Each named move below is a turn or a mirror, shown by a few rows before and after it. Which moves, in which order, take the first row of each later pair to the second? The first pair is answered.
Buz:
[ 14  21  -4 -16  10  -7  -8  -7  18 -10 -13  -4  20  -4 -14  -3 -13 -10] |-> [ 17  18 -10 -20  14  -4  -5 -11  14 -19  -2  -1  21   2   1   2 -10  -6]
[-12  20   1  20  -3 -10 -26 -35   2  -8  18  21 -13  20  14   3 -15   1] |-> [-19  21  12  24  -6 -14 -32 -32   5  -1   1  15 -14  10  -6  -3 -18   1]
[ 12  19  39 -14  32  27   5   1 -16 -22  12   2  -4  -8  14 -12  11  -5] |-> [  8  20  43  -9  30  23   0   6 -12 -15  -1  -1  -5 -17  -2 -18   9  -6]
duf:
[ 6  1  2 -3  8 -3  3  1 -5 -7 -4  4  0 -1  1  3  8  0] |-> [ 6  9  4  1  5  0  1 -5  1 -4  2  1  3  5  3  3  5  0]
[ -5 -37  -7  -4  14   6   8  15 -13  -6 -10  12 -12 -13   4   4  -7  -3] |-> [  8  -1   7  -4  26   9 -11   4  -6 -16 -23  20 -14 -12 -11  -4   6  -3]
[ -7 -39 -11   0  -9  -4  15  18  -9  -4   4   4  -8  -8   5   8  -6   5] |-> [  9 -12   1  -7  14   0   5  20 -10 -22 -23  14 -14 -10 -14   0   9  -1]
Firis:
[-13  25  19   8  -9   2  15 -12  -1  23  36  -8   9  12  -9  -1   3   3] |-> [ -8  34  30   6   2   3   4  -4  -2  16  13  -8   4  -1 -32  -6  12   0]
[ -3 -13   0   6   2  -4  -9 -11  21  20  -5   6   5   7 -19   3 -10   0] |-> [ -1 -15   0   7   1  -4 -10 -11  20  21  -3   6   6   8 -15   5 -13   1]
[ -3   5 -10   0  24   2  -9  10 -20 -32 -19  21 -21   2  10  -2  13   4] |-> [-10 -11 -18   2  17   0  -1   7 -19 -27  -5  22 -19   7  25   2   3   3]
ronuf:
[-11 -14  -5  -4  17   2   9   6 -11  -9   3  30  -4  10  15   2 -10 -16] |-> [ -5 -18 -12 -12   8   4  18   3  -5   2  20  16   9  14  25   5  -7 -11]
[ -1 -20 -27  -8  13   1  -1   0 -12 -11  17  21  -3   8  30  14  -8  -8] |-> [-11 -29 -27  -2   7  -3   1   5 -13  -4  18  16  -4   2  25  13 -13  -6]
[  3  27  17  12   6  -7 -11  -6   4 -11  -9  14  -4   3  -9  -5   8  -5] |-> [  6  16  10   6 -19  -5   7  -8  12  13  14 -15  17   7   4   0   9   4]
Then:
(2 to 3 moves a pair)
[ 38  11  -2 -24   6   2  12  -7   1 -13  25  -2  14  17  26   0  20   0] |-> [ 26 -31  -9 -15  18  -8  19  17 -17 -24   7  15  -2  -1  26   5  10  -4]
ronuf duf Buz
[-10   6   5  10  12  -5  -5   6  -4  -5 -21   9  -8 -13  -7  -2  -1  -4] |-> [  0  -6  -4  -7  15   3  15  13  -8 -10  -6   3   3  -4  15   4   9   0]
Buz ronuf duf
[ -9   7  18  26 -14   3  -8  -3   0  17  13 -20  12   2   4  -7 -25   0] |-> [  3  22  20  19  22   4 -17   3 -12 -15 -11   8  -7   2  -2 -12 -15  -8]
Firis duf ronuf
[  5  33  14   4   9   0 -21 -13   1 -12 -25  13 -13  -3 -26  -3   6  -6] |-> [-17 -26 -19  11 -23  -5   8  -6  -3  10  22   1  -5   6  19  15 -17   1]
duf Buz duf
[-20 -56 -31   9  -1  -8  11  21 -17 -21   3  35 -17  -6  33  21 -12 -12] |-> [ 13 -28 -22 -18  32   5  15  30 -19 -39 -24  36 -14 -10  14  16  25 -10]
ronuf ronuf duf
[-19  -3 -32  -4  30 -17   1   1 -26 -18  14  46 -24  24  34  30 -18  -5] |-> [-23  14   3   9  31 -26 -26   9 -19   0 -46  30 -31 -12 -37   6 -16  -7]
duf Buz
[ -8 -16  15  -1   8 -25   7  18 -12   0 -16  23  -6   2   5  21 -18 -12] |-> [ -7 -23  15  -4  -7 -24  15  19  -2  22  -6   0   8  -4   1  20 -17  -3]
ronuf ronuf Buz
[  1 -16  -9  -4  -1  10   5   2  -8 -15  18  24  -9   4  12  -6  -3  -4] |-> [  2   4  11   2   2   7 -12  -1  -1  -9  -7  17 -10  -5 -20 -17   0  -7]
duf duf Buz
[  8  10   4 -10  24  -1   3  22  -7 -21 -30   0 -15 -13 -27  -8  16   6] |-> [-16 -30 -17   6 -20  -7  18  12  -1  11  20 -17  -2  -2   8   8 -14  13]
duf duf duf
[ -6  53  25   1 -10  15  -6 -12  19  -9   4  -5   4  10 -12   6  14   6] |-> [-26  19  18  15 -39   5   6  -7  20  17  19 -20  10   2  -7  11  -2  10]
duf Buz
[ -6   0   2  14  22  -5 -14  -5 -10 -42 -10  33 -10  15   5   4  -3  -2] |-> [-28  -3   6  35 -14 -13 -21 -22   4  -8   9  18  -4  14  -3  -1 -24  -1]
duf Buz duf
[-10  -8 -27  13  17 -18  -7   5  -5  -8 -13  -1 -22  20   4   6 -19   8] |-> [-12 -18 -27  11   6 -15   2   3  -1   5  -1 -14 -13  16   7   8 -19  13]
ronuf ronuf
[-24 -41  17  33 -16 -13 -24   9  -6   6  22  -9 -12 -14  32  -5 -17  23] |-> [-23 -32  24  38   2 -15 -38   7 -14 -10   4  10 -26 -16  24  -9 -15  19]
ronuf ronuf ronuf
[-10 -32  -9  -3  12  -4  18  19 -22  -2   4  16 -18  -3   8   4  -3  -3] |-> [ -7   7   4  -2 -22   3   9 -10   6  29  35 -16   7   8   0   0  -3   5]
duf duf ronuf
[  0 -13   0 -10  19 -16  12  -4 -28   0  11   1  -3  12   7  -5  -9  -9] |-> [ -3  -8  10  -8   9 -17  10  -1 -17  18  -1 -21   6  -1 -17 -11  -9  -6]
duf ronuf Buz
[ -8  17  -6  -2 -17   5   2 -21  16  16  41 -10  25  20  24 -11  -4  11] |-> [ 10   2 -18 -22  24   9  17   3  -3 -21  24  11  16  19  33  -6  15   8]
duf ronuf ronuf
[ -9 -11 -33  -7   4  18  31   7   5 -27  48  23  -2 -15  30   6  -6  14] |-> [ -8  49  13   8   2  15 -16  -9  23 -10  -5  10  -9 -40 -42 -24  -3   9]
duf Buz duf
[ -8 -14  12  -2   5 -16   2  10 -18 -11 -18  28  -1  -6  -2 -19   4  -3] |-> [ -4 -21   7 -11 -15 -13  21  11  -7  14  -2  -7  20 -10  -1 -18   6   9]
ronuf Firis ronuf
[-14   1  -9  10 -17  -2   6 -17  16  12  35 -11  11  12  16   6 -11   0] |-> [-13  27  11  18   7  -7 -22 -18  12  -6 -10  13 -10  -1 -18 -11  -8  -9]
Buz ronuf
[ 20  22   5 -16  -2   6   9  -5  12   7  -2 -33  20  -7  -8  -2  19  14] |-> [ 26  31   0 -18  20  11   0 -11   2 -22  -1  -1   7   7   8   2  25   8]
ronuf ronuf Buz
[ 12   3 -10  -7  36   1  -7   1 -13 -40  -4  35 -12  15  13   4  10  -1] |-> [  4 -15  10  -3  -3 -10   1  18   4  18 -28 -31   7 -30 -37  -9   7  12]
ronuf Buz duf
[ -7 -27 -14   7   6   2   5   4 -15   0  -2  20  -4   4  14   4  -3  -1] |-> [  7   9  -5   0  13  11  -5 -12  -9  -9   1  27  -1  18  13  -1   7  -3]
ronuf duf duf
[-12 -34 -19  11  22  16   6  13 -20  -6   1  19 -37   8  38   6  -2 -13] |-> [ -5 -10  14   8 -10  15   0  13   5  44 -24 -40 -11 -23 -22 -12  10  -1]
duf ronuf Buz
[  5  16  -2  -8   3   2 -11  -3   3  -3 -10  -5   7   1 -19 -10   8   4] |-> [  5   4 -12 -14  -6   5   2  -7   4  -2  12 -11  15  10   3  -2   6   5]
ronuf Buz
[ 13  -3  -6  -7  38   3 -11  -6 -16 -36   4  32 -21  20  32  -1  13   0] |-> [-15   6  29  27  -1 -15 -42 -14   2  13 -28   0 -20  -9 -29 -22  -9  -2]
duf duf Buz
[-25   8   4  24   6 -19 -32  -9   2 -17  -4  46 -16  -4  -1  -4 -28 -26] |-> [-17  22  19  19 -30 -19 -25 -15  26  26  -3 -10  13 -18 -29 -11 -20 -15]
Buz ronuf Buz
[ -2  44  -5  14 -24   7 -19 -38  14   7  33  11   5  35  20  -6 -16  -6] |-> [  3  34   4   5 -40   6  -5 -22  23  39  16 -35  22  11  -6  -7  -6   6]
Firis ronuf
[-18   3  -3  19 -17  -4 -15 -15  -3  12  18   1  -5  12  15   6 -20   0] |-> [  4  19   9   4  20  -1 -22  -2  -8 -14 -24  13 -16   0 -12  -4   2  -3]
duf duf duf
[ 16  39  15  -4   6  11  -5  -6  14  -8  -5  -8   5  -2 -17  -8  11   2] |-> [ -8 -19   2   7 -21  -1  14   7  11  18  10 -27  10 -13  -7   3  -7   7]
duf duf Buz
[-45 -38   6  20 -21 -28  -8 -13 -10   0 -26  25 -19  -2 -28 -17 -16  -1] |-> [-28  15  13   7 -45 -12 -12 -50  14  16  18   3  11  27 -15 -18 -11   7]
ronuf Buz duf
[ -2 -19  10   2   7 -13   5  29  -7  -3 -38 -22  -3 -27 -17 -11   0   6] |-> [ -6  32  23  15 -19  -7 -18 -18  15  13  -3 -25   5  -2 -12 -18 -11   5]
duf duf
[ 16  24  15  -7  14   0 -12 -10   1  -5  -7  -1  -1   8 -10 -10   5  -8] |-> [  2  16  14   3 -10  -4 -10 -19  10  14  14 -10   4  11  -3  -9 -12  -5]
duf Buz
[ -4  -7 -14   2 -26   3  -2  -9  19  13  27 -14  26  15  12   7 -17   6] |-> [ -8  14  10  15   3  -2 -33  -7  11 -10 -22  16  -3   3 -27 -10 -18  -9]
Buz ronuf
[-20 -30   5  -1 -15 -22   1  -9 -11  34  15 -36  20 -22  14 -14   4   2] |-> [ 12   9  19 -23  31 -12 -12  -2 -17  -7 -23 -10  11 -24  -7 -26  36  -6]
Buz duf duf
